In the rows, zero is written as 128.
Each path is a new rotation, seen through one point. The rows after it are directions, each followed by how far the rotation turns it, in degrees per step (0 if it stays put).
Each turn is a multiple of 5 degrees from 10 to 175, or 0.
Each row of a path follows its step; steps can be skipped.
Rotation 1:
step 0: [136 131 119 127 122 130 138 130 130 116 129 128 129 127 119 124 118 122
 115 127 124 133 124 127 130 131 127 134 127 127 136 130 126 131 131 125
 126 134 129 127 124 130 135 131 126 115]
step 1: [133 138 129 130 125 124 130 131 135 122 130 133 130 125 120 122 127 128
 117 133 125 130 132 128 122 141 120 125 128 131 135 120 128 134 137 132
 122 129 133 124 121 128 133 119 121 129]
step 2: [132 120 129 131 129 120 122 131 129 124 128 136 127 135 127 114 129 127
 120 136 131 137 125 117 118 130 129 128 130 127 127 125 128 132 135 126
 118 139 131 128 125 126 134 123 124 126]
step 3: [132 123 126 128 131 128 123 133 135 127 120 118 124 127 123 122 122 131
 129 128 129 130 123 123 118 129 124 125 130 122 138 127 127 140 130 117
 122 136 138 135 122 128 133 129 125 122]
step 4: [140 125 125 124 140 133 122 133 132 126 135 122 127 124 123 121 130 124
 131 129 122 130 128 129 124 130 126 134 125 120 133 121 133 139 127 126
 117 126 130 133 126 127 126 116 123 129]
step 5: [131 123 129 120 132 131 120 131 127 117 136 124 131 128 133 122 123 124
 124 125 128 130 125 132 123 119 127 129 130 126 136 119 131 133 129 133
 116 137 125 127 133 124 130 124 130 114]
step 6: [128 130 132 117 128 135 132 127 133 125 132 125 123 133 127 131 122 130
 123 130 128 127 130 131 115 118 123 124 126 128 131 118 131 139 131 126
 117 122 135 120 121 126 129 131 125 119]
step 7: [127 121 135 126 136 132 127 123 137 123 127 130 132 127 124 115 130 123
 122 129 129 136 130 132 120 118 129 126 122 125 125 118 137 124 124 126
 121 122 133 122 117 126 128 126 127 130]
step 8: [130 116 131 115 129 131 132 128 135 122 120 126 133 130 124 121 127 126
 120 127 134 138 122 126 134 120 128 124 130 133 135 125 137 128 124 128
 127 130 135 135 126 131 120 131 125 119]
step 9: [131 120 130 119 128 135 131 130 141 127 131 128 125 128 116 134 123 125
 120 129 127 131 121 135 131 136 126 127 124 122 130 125 131 135 117 133
 128 128 131 124 122 137 126 125 119 122]
step 10: [130 118 131 127 128 128 119 134 139 132 126 139 129 121 128 129 129 120
 112 133 125 127 131 131 126 130 125 122 128 129 133 121 132 124 124 139
 123 130 126 126 128 128 128 121 121 123]
Speeds:
[130 127 128 127 127 127 128 128 127 128 129 128 129 133 129 128 127 128
 129 129 132 128 126 127 128 127 131 128 129 127 130 128 129 126 129 130
 130 131 129 128 130 126 127 131 128 125]  125
[129 133 129 126 125 127 128 128 128 127 129 125 127 129 127 128 129 130
 128 129 131 127 129 129 128 130 127 124 129 128 127 127 129 131 127 127
 128 126 128 131 128 129 126 130 125 129]  140
Rotation 2:
step 0: [133 115 128 123 122 126 129 126 126 133 125 137 136 130 126 128 122 127
 129 130 130 128 125 124 132 117 119 131 117 134 136 129 136 125 131 120
 127 126 132 136 128 136 127 125 125 132]
step 1: [133 127 138 130 135 133 134 124 126 132 127 128 133 132 139 123 131 128
 118 134 129 129 124 135 129 135 119 125 130 131 127 119 131 129 130 127
 127 140 128 126 127 124 119 137 129 133]
step 2: [128 132 133 127 127 132 123 131 123 123 128 126 130 140 132 134 131 118
 138 137 127 122 121 132 123 119 123 124 129 127 123 141 129 125 124 124
 126 128 130 126 126 121 134 128 131 135]
step 3: [131 130 122 120 128 126 127 121 132 130 124 133 131 127 132 132 122 131
 125 138 124 125 133 119 125 124 122 131 127 126 125 125 125 115 135 124
 126 136 127 128 131 138 134 127 119 137]
step 4: [130 132 121 131 128 135 134 135 122 132 132 126 138 134 132 122 141 127
 126 128 132 129 128 129 124 130 127 125 126 121 132 124 119 128 129 140
 121 132 123 125 127 129 121 134 123 138]
step 5: [127 136 129 128 119 120 133 130 122 117 126 132 133 126 126 129 128 121
 140 126 123 129 119 129 127 126 125 122 119 134 124 137 130 120 125 131
 127 128 126 129 140 130 126 130 126 127]
step 6: [120 119 124 126 138 132 138 124 121 131 123 134 134 128 130 127 124 131
 127 133 122 133 122 127 134 121 125 131 119 124 125 113 129 125 133 126
 127 130 129 129 133 133 131 123 126 127]
step 7: [129 129 128 130 133 123 133 130 118 131 132 125 136 132 134 131 134 123
 130 124 134 123 134 134 133 128 119 121 127 129 132 122 135 127 114 129
 125 133 136 125 121 122 122 131 123 131]
step 8: [129 131 137 132 124 129 126 122 127 131 132 128 132 126 132 132 122 121
 131 133 128 120 121 128 130 130 132 126 115 132 114 134 132 128 125 123
 131 128 130 120 135 128 139 129 123 136]
step 9: [128 119 124 119 125 138 131 124 131 135 123 134 128 132 135 130 128 132
 132 130 126 129 135 131 122 127 116 137 124 127 122 122 124 123 130 129
 125 121 129 124 124 126 125 122 122 138]
step 10: [132 133 125 132 116 131 127 129 125 134 128 130 135 133 133 129 130 130
 128 125 132 136 128 128 121 133 125 114 131 127 130 128 125 125 118 123
 129 134 130 133 129 128 125 142 120 132]
Speeds:
[127 129 130 127 131 127 130 129 132 130 134 127 128 130 128 130 125 127
 127 128 129 127 129 128 126 129 126 127 128 128 127 128 128 127 129 128
 129 128 130 129 128 126 130 127 130 131]  60
